[[ 36 -19  -8]
 [ 49  34  15]]
->
[[-19  -8]
 [ 34  15]]

[[  0  -4 -48   6]
 [ -3   0 -32  -5]
 [ -3  -3   0  -1]
 [  4  -1 -45   6]]
->
[[ -4 -48]
 [  0 -32]]

[[ 42  -5 -21  15]
 [  4  51 -19  11]
 [-27 -17  35 -30]
 [ 18 -12 -33  34]
 [  5  43  -7  -1]]
->
[[ -5 -21]
 [ 51 -19]]

[[ 14  30  55]
 [  9 -43 -31]]
->
[[ 30  55]
 [-43 -31]]

[[  2 -19  16   6]
 [ 50 -19  16  -1]
 [  8 -20  16   9]]
->
[[-19  16]
 [-19  16]]

[[  6  17  17 -33  -7]
 [ 27  36 -35   7 -41]
 [ 10  15 -42  24 -33]
 [-12  -3  12 -34  10]]
->
[[ 17  17]
 [ 36 -35]]

[[  5  30 -21  12]
 [-20 -33  39  34]
 [ 21 -30   1 -21]
 [-24  51 -25  -6]
 [-11 -40  31  32]]
->
[[ 30 -21]
 [-33  39]]
---
[[-47 -17  -6  13 -30  15]
 [ 17  10   3  -7  21  -4]
 [ 34   4   1  -9 -11 -16]
 [ 18  -8  -3  -1 -44 -11]
 [-50 -16  -6  17 -24  18]]
->
[[-50 -16  -6  17 -24  18]
 [-47 -17  -6  13 -30  15]
 [ 17  10   3  -7  21  -4]
 [ 34   4   1  -9 -11 -16]
 [ 18  -8  -3  -1 -44 -11]]

[[ 15 -13   2  16  -1  -9 -28  10  -3   7   0  -4  -6 -35]
 [ 14   4  12  17 -16   1 -14   0   6  12  -1  14   2   6]
 [-10  14   2  -6 -12  -1  32  -4  12 -13  10  19  23  23]
 [-11 -11  -6  -9  14  13  17  14  -6  -5  -8 -16   4  10]
 [ 11 -15  -8   3  11 -12 -32  -1 -12   7   2 -16 -21 -45]
 [-12 -11  -4 -12   5   9  34  13   4  -6   9  -5  20  15]]
->
[[-12 -11  -4 -12   5   9  34  13   4  -6   9  -5  20  15]
 [ 15 -13   2  16  -1  -9 -28  10  -3   7   0  -4  -6 -35]
 [ 14   4  12  17 -16   1 -14   0   6  12  -1  14   2   6]
 [-10  14   2  -6 -12  -1  32  -4  12 -13  10  19  23  23]
 [-11 -11  -6  -9  14  13  17  14  -6  -5  -8 -16   4  10]
 [ 11 -15  -8   3  11 -12 -32  -1 -12   7   2 -16 -21 -45]]

[[ -2  15 -13  -4 -20  -5]
 [  4  17 -11  -8 -12 -10]
 [ -6  17 -14  -8  -6  -8]
 [ 14  15  -7  29   9  24]
 [ -3  18 -14  -5  -9  -8]
 [ -2  -2  12   7   2  14]
 [-16  19 -17  -6   7  -6]
 [  5   5  -7  33   2  11]
 [-49  28 -24  -2  48  -3]
 [ 16  13 -15  22  18   4]]
->
[[ 16  13 -15  22  18   4]
 [ -2  15 -13  -4 -20  -5]
 [  4  17 -11  -8 -12 -10]
 [ -6  17 -14  -8  -6  -8]
 [ 14  15  -7  29   9  24]
 [ -3  18 -14  -5  -9  -8]
 [ -2  -2  12   7   2  14]
 [-16  19 -17  -6   7  -6]
 [  5   5  -7  33   2  11]
 [-49  28 -24  -2  48  -3]]

[[ 18 -40 -41 -15  26  -3  26  36 -28 -17 -13 -33  23 -50  42  20]
 [  9  51  28 -26 -42  28 -22  43  -3  46  30 -14  -3  -8 -30  35]
 [-38  18 -31  -4  11  30   8 -23 -40 -11 -25   7  34  48  -8  11]
 [-35  35 -45   3 -37 -14  51 -27  26  15  18  30 -27   1  33  24]]
->
[[-35  35 -45   3 -37 -14  51 -27  26  15  18  30 -27   1  33  24]
 [ 18 -40 -41 -15  26  -3  26  36 -28 -17 -13 -33  23 -50  42  20]
 [  9  51  28 -26 -42  28 -22  43  -3  46  30 -14  -3  -8 -30  35]
 [-38  18 -31  -4  11  30   8 -23 -40 -11 -25   7  34  48  -8  11]]

[[ -3   8  22  -2  13  32 -32 -29   0  -8  24  22 -13]
 [ 49  14  -7  38  16 -19  32  25   3  -8 -12  -7  11]]
->
[[ 49  14  -7  38  16 -19  32  25   3  -8 -12  -7  11]
 [ -3   8  22  -2  13  32 -32 -29   0  -8  24  22 -13]]

[[-31 -27  26  42]
 [-18  17  27   2]
 [  0  25  10 -32]]
->
[[  0  25  10 -32]
 [-31 -27  26  42]
 [-18  17  27   2]]
---
[[ 48   6]
 [  3  51]
 [-38  39]
 [ 45   8]]
->
[[ 48   6]
 [  3  51]
 [-38  39]]

[[ 14  19 -47 -22  30]
 [-26   0 -57 -23 -13]
 [ 36  11 -40 -27  19]
 [  7 -24   0  -9 -48]
 [ -9  15 -54 -21  19]]
->
[[ 14  19]
 [-26   0]
 [ 36  11]]

[[-41 -31  17  10 -26]
 [-20 -12   0   2  -3]
 [-25 -24   0   2 -13]
 [ 39  26   5  -4  16]]
->
[[-41 -31]
 [-20 -12]
 [-25 -24]]

[[ 29  18  -5]
 [ 19  16 -22]
 [ 22  -8  47]]
->
[[29 18]
 [19 16]
 [22 -8]]

[[-31  19 -40  33]
 [-17 -16 -54  46]
 [ 17  44  28 -49]]
->
[[-31  19]
 [-17 -16]
 [ 17  44]]

[[-30  25   7  16]
 [-31  43  30   4]
 [ 17   6   1  32]]
->
[[-30  25]
 [-31  43]
 [ 17   6]]

[[ 24  34 -10  15 -32]
 [ 21  48 -12   1 -24]
 [  8   5 -10 -18   8]]
->
[[24 34]
 [21 48]
 [ 8  5]]
